133  141  136  135  133  122
145  156  126  115  136  145
138  125  126  108  119  152
138  143  116  108  133  150
136  149  123  123  137  134
138  142  116  108  132  150
137  130  119  107  124  152
139  145  116  109  133  149
138  150  129  125  136  133
144  128  143  120  117  144
146  156  127  116  136  145
140  124  130  110  117  151
138  143  115  108  132  150
128  125  116  114  127  141
Rows and columns are numbered from 0.
The entry just left of 107 is 119
The top-right entry is 122
The entry in row 2 and column 0: 138
The entry in the bottom-left corner: 128
Read off the entry in row 0 and column 0.
A: 133
The entry in row 1 and column 0 -> 145
The entry at row 2, column 1 -> 125
The entry at row 0, column 2: 136
Read off the entry directly below 107.
A: 109
Read off the entry in row 0 and column 1.
A: 141
Read off the entry in row 1 and column 2.
A: 126
The entry in the bottom-right corner -> 141
Read off the entry directly below 142.
A: 130
Read off the entry at row 1, column 1.
A: 156

[[128 128 130 129 129 127 128 128 130 126 128 130 126]
 [128 128 130 129 129 128 128 128 130 126 127 130 126]
 [126 128 128 127 127 128 128 128 127 130 129 128 128]
 [129 129 130 130 130 127 128 129 130 125 127 130 126]
 [143 132 132 147 136 127 132 130 132 111 120 132 122]
 [121 128 122 122 127 131 129 128 125 141 132 122 132]
 [119 129 121 119 128 131 132 128 125 151 135 121 135]
 [130 128 130 130 131 127 128 129 130 125 127 130 125]
 [120 128 121 121 127 131 130 128 125 143 133 122 133]
 [119 129 121 119 128 131 131 128 125 151 135 121 135]
 [138 131 132 138 135 127 130 130 132 116 123 131 123]
 [122 128 123 123 127 130 129 127 126 136 131 123 131]
 [125 128 127 126 127 128 128 128 127 131 129 128 128]]
The third entry from the end, reading row by row: 129
What is the last entry, reading row by row?
A: 128
The 4th-last entry, reading row by row -> 131
What is the smallest entry?
A: 111
The entry directly below the smallest entry: 141
What is the smallest entry in the last column?
A: 122
What is the second smallest entry?
A: 116
What is the entry directly above the smallest entry?
A: 125
What is the first entry on the diagonal from the top-right corner?
A: 126
The fifth-last entry, reading row by row is 127
The entry in the bottom-left corner is 125
The top-left entry -> 128
What is the fourth entry in reading order?
A: 129
The centre entry is 132
What is the entry just left of the centre entry?
A: 131
The first entry in the row that holds the smallest entry is 143
What is the third entry on the main diagonal?
A: 128
The 2nd entry, reading row by row -> 128
The entry just left of the smallest entry: 132
What is the entry directly above the centre entry?
A: 129
What is the second-last entry, reading row by row?
A: 128

Questions about the array below. Rows and columns are numbered from 0.
1) Which number is the entry in row 0 and column 0?
2) Which number is the entry just right of 105?
3) Which number is the bottom-left entry?
4) Which number is the entry in row 1 and column 2?
[[124 140 120 126 103]
 [105 111 134 114 113]]
1) 124
2) 111
3) 105
4) 134

[122 123 141 139 156]
The 3rd entry from the right -> 141
Report the second entry from the right.
A: 139
Report the entry just left of the centre entry.
A: 123

X = [144 140 143 138 146 156 150]
The median of all entries is 144
The 3rd entry from the left -> 143
What is the third entry from the right?
Answer: 146

M = array([150, 111, 109, 143, 120, 145, 118, 102])
Give the entry just left of 109.
111
The entry just left of 102 is 118
The entry just right of 143 is 120
